In the rows, 128 means zero.
The rows of X fall into several groups, and each row is roughly a mix of its group's hidden directions.
X:
[[121 144 117 158 173 154 119 103 157 132 146]
 [102 137 144 175 162 146 141 127 120 126 157]
 [159 133 113 125  86 102 112 146  99 114 105]
 [103 105 115 137 155 146 167 123  91 147 119]
 [ 99 138 120 129 135 145 116  86 138 154  86]
 [176 142 122 135 125 107 130 146 119  95 164]
 [168 142 119 111 100 108  97 138  96 126 111]
 [177 127  85 133 136 145 104 148 114 129 122]
 [149  91 175 146 148 121 125 110 135 109 141]
 [116 177  89 126 110 108 138 149 114 142 136]
 [133 178 131 166 140 132 125 150 140  97 134]
 [158 147 118 116  89 118 134 113 104  90 108]
 [102 108 151 143 166 148 104 152 107 115 145]
 [174  95 120 113 132 157 149 125 114 144 104]
 [171 132 118 113  85 136 139 102 108 106 123]
 [142 114 101 132 127 120  83 140 135 112 175]
 [177  96 119 147 121 161 133 114 124 148 118]
 [119  91 139 155 159 141 143 104 123  89 132]
 [ 78 137 148 111 129  96 142 128 149 157 123]
 [129 133 100 117 139  97 184 128 116 137 108]
 [142 144  86 157 165 106 146 139 113 115 127]
 [ 65 147 129 110 145 114 117 130 118 110 139]
 [114  90 168 100 142 136 121 121 136 133  92]
 [152 118 128  97  87 102 121 152  95 126 117]
 [129 159  98  90 102 118 126 144 120 165 124]
 [ 75 166 137 129 120  94 134 140 135 123 124]
 [106 100 133 154 161 118 157 125 158 122 157]
 [177 126 116 130 131 113 115 139 149 120 175]
 [140 115 142 161 169 116 115 117 154 137 164]
 [168 127 103 125  92 127 113 134 100 144  97]
 [100 135  97 117 126  95 103 127 133 109 169]
 [160 100 146 170 134 107 109 128 142 147 151]
 [186 100 123 142 127 158 132 110 126 139 128]
 [137 151 153 111  92 129  90 153 149 109 139]
 [ 96 125 124 123 151 135 125 101 138 101  77]
 [ 89 137 120 127 134 146 117  98 129 128  75]
 [129 160 108 108 113 131 148 107 113  81 107]
 [ 94 130  87 102 120 131 158 115 108 149 109]
 [143 129 165 170 151 121 122 132 139  90 144]
 [130 148  89 156 124 137 108 153 117 114 168]
 [133 125 103 160 138 102 167 117  97 155 123]
 [128 139 141 133 135 156  73 143 145  97 142]
 [171 131 122 123  93  99 139 139 142  96 146]
 [142 171 137 146  84 132 136 119 141 106 104]
 [122 102 170 106 142 145 121 120 147 125  86]
 [182  97 132 124 152 155 129 121 123 148 137]
 [132  82 172 124 135 124 125 109 144 113 100]
 [112 112 150 140 106 127 130 119 167 174 106]
 [121 103 103 125 113  94 167  94 108 133 130]
 [ 96 161 123  97 145  93 110 143 141 112 141]
 [158 118 151 109 133 148  81 151 134 142 151]
 [123 144 150 112  82 113 135 121 145 101  92]
 [105 149 154 115 109 149 131 113 148 102  84]
 [119  99 113 121 161 145 124 154  99 152 162]
 [ 63 145 142 118 141 110 115 136 129 120 142]
 [142 122  80 139 147 136 164 107 114 157 130]
 [112 126 148 139 153 149  96 140 142 179 133]
 [129 112 132 145 178 130 136 159 108 124 165]
 [141 151  88 117  95 166 109 134 109 132 114]
 [135 135 175 145 170 112 140 128 126  96 134]
 [159 103  91 140 130 156  98 133 105 113 144]
 [104 174 127 109 134 142 127 116 151 143  88]
 [128 130 120 124  85 141 125  89 143 108  88]
 [162 140 131 124  91 119  95 133 156  97 143]
 [149 130 141 128 110  79 129 129 105 110  88]
 [155  94 156 148 143  98 115 129 139 150 157]
 [127 145 122 164 138 171  99 150 143 106 141]
 [131  95 150 142 165 139 148 148 111 119 166]
 [102 117 151 148 126 142 130 108 150 178 105]
 [121  95 115  93 169 134 128 135 129 156 155]
 [153 169 112 143  91 120 144 109 144 117 104]
 [ 89 117 142 141 137 138 133 105 139 180 113]
 [135 134 124 114  83 118 156 121 109  85 110]
 [147 138 104  80 101 139 129 119 133 162 109]
 [159 138 168 168 142 129 122 124 149 108 148]
 [148 119 143 100  93  88 127 146 102 106 130]
 [102 170 137 107 119 122 134 147 136 162  95]
 [ 96 150 164 138 119 113 166  98 138 135 116]
 [130 139 114  96  95 122  93 160 143 135  98]
 [187 115 119 153 109 145 128 123 142 147 115]
 [123 109 128 120 145 149 111 145 143 157 182]
 [128  73 128 103 127 141 130 100 131 115  97]
 [134 112 106 104 135 113 187 117 122 150 123]
 [111 112 141 138 167 120 121 158 100 155 159]
 [179 109 114 138 121 161 144 122 113 137 100]
 [126  69 146 110 131 128 130 103 132 114 101]
 [139 123 125 121  83  96 141 145 109  85 128]
 [136 100 143 161 142 113 139 110 133  75 125]
 [173 114  86 141 130 154  97 126 123 131 129]
 [154 108  84 118 132 139  98 164 110 123 132]
 [186 108  96 126 136 152 124 128 117 142 120]
 [137 111  96  96 107 110 156  97 110 151 129]
 [142  79 164 137 147 109 130 108 123 107 143]
 [131 100 156 139 151  89 112 151 138 143 160]
 [140  87 109 121 106 140 110 140 102 145 167]
 [140 151 105 112 104 128 112  96 165 117  96]
 [104 112 144 140 100 139  99 121 174 146 108]
 [ 96 143 155 115  98 101 160 128 146 119 105]
 [ 73 141 136 115 125 102 119 149 123 100 148]
 [124 181  86 139 123 151 124 151 128 125 135]
 [156 127 115 105 145 127 132 141  95  82 155]
 [146 161 119 128  89 130 137 112 151  96  98]
 [135 124 147 126 129 157  74 130 154 107 150]
 [ 90 115 122 121 111 119 110 129 165 168 108]
 [159 132  94 114 103 121 154 110 108  93 115]
 [ 92 145 147 124 112  87 155 105 149 131 142]
 [106 121 128 129 137 182 145 112 153 145 157]
 [128  73 114 127 129 123 151  89 116 108 126]
 [ 76 136 130 120  96  97 145 133 145 135 111]
 [115 126 104  78 111 123 144 119 118 154  95]
 [ 71 149 139 119 144 106 111 131 130 114 153]
 [104  99 117  92 123 124 145 112 124 124  80]
 [128 121 112 122 138 184 141 104 144 152 153]
 [125 124 119 138 144  91 185 121 111 133 108]
 [115  94 143 109 168  87 117 145 128 126 142]
 [143 151  93 106 104 131 144 114 105  95 102]
 [116 171  82 146 116 144 118 155 124 125 140]
 [117 137 142 163 121 143 143 111 138 172  91]
 [166 138 113 118  87 129 100 138  99 136 108]
 [ 98 120 103 120 154 157 129 147 146 141 170]
 [128 108 133 129 166 135 112 155 115 152 175]
 [186 107 120 129 126 156 145 110 124 140 108]
 [130 128 108 102 131  98 116 109 137  98 176]
 [160 133 135  78 155 113 151 125 121 105 140]
 [180 100 116 139 125 163 131 116 124 145 111]
 [123 108 136 140 178 115 111 154 114 137 163]
 [156 142 149 136 158 153  99 149 138  92 140]
 [ 92 132 138 146 171 143 143 112 161 122 148]
 [112 144 107 128 106 158 166 104 130  95 108]
 [124 106 109  98 148 146 124 148 131 158 173]
 [143  99 154 143 169 140 138 106 120  97 150]
 [171 138 118 130  98 103  94 140 102 122 114]
 [119  83 136 110 156 130  94 136 126 142 162]
 [146 153 127 113  87 146  86 131 150 142 143]
 [149 150 187 134 146 136 118 134 154 129 118]
 [141 112 114 118 168 132 130 151 122 153 175]
 [ 95 115 146 106 112 114 101 100 140 139  90]
 [117 117 110  81 118 112 154 110 117 137  90]
 [136 124 129 125 137 160 145 146 107 149  73]
 [113 137 146 130 162 152  93 133 145 166 149]
 [142 160  95 143 122 101 129 146 108 117 168]
 [189 128 112 157 116 137 132 123 137 152 117]
 [169  98 112 141 115 152  96 135 125 104 150]
 [150 100 104 115 139 100 133 143 116 156 169]
 [105 108 106 129 147 145 154  97 109 164 107]
 [ 83 120 146 139 118 139 120 115 154 165  99]
 [116 107 109 124 132 152 153  95 129  95  89]
 [129  87 137 110 168 115 134 142 124 144 166]
 [ 83 134 157 102 116 100 151 116 151 128 122]
 [121 128 116 108 142 175 111 130 137 160 165]
 [131 113 107 112 137 174 138 120 140 148 172]
 [100 111 140 153 159 137 161 109 162 124 147]
 [ 91 124 128 146 174 147 147 116 159 137 139]
 [151  74 148 119 133 110 138  94 125 112 129]
 [115 151 104 103  94 130 141 123 138 164  94]
 [121 139 130 129 174 157 138  88 152 132 147]
 [176 121 124 109  83 128 113 129 101 136 125]
 [129  95 109 119 161 111 142 160 101 128 158]]

Each list below has three rows that fit no group; the rest each fit one group, if only roughly. Name those rows in the order they come.
  * J604: [109 115 117 103 154 123 168 130 100 164 119]
  * J885: [147 154 140 138 134 101 120 131 125  97 180]
  * J479: [131 132 109 113 139 118 132 143  95  87 172]
  * J472: [193 122 132 133 116 128 135 122 115 149 104]
  * J883: [ 82 144 168 135 108 124 152 119 134 124 102]
  * J511: [100 153 140 146 139 126 159 113 174 130 151]
  * J254: [129 141 112 154 115 113 149  86 132 123  82]
  * J176: [118 102 141 122 155 111 126 145 149 131 183]
  * J656: [180 130 125 116 118 139 143 137 113  81 130]
  * J731: [104  93 145 130 170 141 100 133 150 148 129]
  J472, J511, J731
  * J455: [ 93 120 174 145 127 144 128 100 125 138  97]
  * J800: [141 193 108 134 141 126 138 150 119 119 139]
  * J955: [133 112 131 130 134 168 112 126 145 171 166]
  * J912: [155 159 118 129  80 120 103 131 111 147 109]
  * J873: [116 139 131 157 123 103 144 122 125 106  71]
  * J675: [136 137 118  87  94 126 120 130 132 177 114]
  * J777: [131 108 160 116 151 131 110  81 128 135  95]
  * J993: [114  88 100 103 119 109 151 105 110 115 104]
  * J864: [137  99 122 140 161 122 138 170 126 151 162]
  * J204: [131 170 108  86 126 154 122 145 134 136 102]
  J912, J777, J864
  * J644: [ 72 143 165 133 138 127 153 126 115 127 118]
  * J766: [131 138  92 121 127 118 172 110 106 161 107]
  * J556: [125  97 157 166 154 128 119 123 121 109 164]
  * J698: [170 101 107 127 144 157 140 117  97 150 121]
  * J880: [134  67 114  99 126 116 129 109 108 123 132]
  * J480: [154 137 132 171 141 141 135 172 129 108 149]
  * J499: [115 155  83 133 114 163 141 119 123 112  98]
  * J346: [123 156  68 127 113 148 125 141 115 137 146]
  * J919: [100 119  84 147 150 115 155 114 116 160 130]
  * J432: [ 79 165 124 109 119 118 111 149 128 115 152]
  * J691: [164 156 116 129 111  92 123 142 117 136 168]
  J480, J919, J432
  * J50: [124 134 146 129 158 155 132 134 112 169  86]
  * J697: [168 129 117 118 125 107 144 140  90  86 124]
  * J249: [120 125 129 117 102 103 164 126 110 101  84]
  * J628: [164 135 111 143 155 128 144 148 118 150 172]
  * J748: [107 106 135 157 177 154 108 140 137 144 133]
  * J386: [ 80 113 133 154 158 143 113 120 144 157 133]
  * J278: [129 118  98 101  81 106 126 119 138 147  99]
  * J213: [156 115 104 144 122 103 182 112 117 136 133]
  * J219: [123 131  84  98  83 111 132 130 120 146 114]
  * J218: [160 181 122 155 121 125 113 146 145 119 144]
  * J756: [101 127 150 117 102 167  86 128 138 113 115]
  * J747: [126 141  92 112 133 180 107 135 127 157 136]
  J697, J748, J386
  * J265: [160 108 170 133 162 127 116 126 127 109 158]
  * J134: [126 161  78 134 114 119 135 120 143 124 168]
  * J780: [158  82 121 124 147  92 112 120 110 121 108]
  * J41: [124  92 149  83 141 108 140 112 108 127 103]
  * J379: [172  95  95 125 115 129  94 136 121 135 113]
  * J7: [141 121 116 118 171 101 139 164 115 137 161]
  * J601: [135  92 171  95 142 108 133 113 130 125 102]
  * J810: [120 108 147 133 126 151  80 146 129  89 143]
  * J531: [108 149 165 135 103  95 165 133 146 135 117]
  * J123: [ 88 128 123 134 122 146 111 141 142 164  85]
  J134, J780, J379
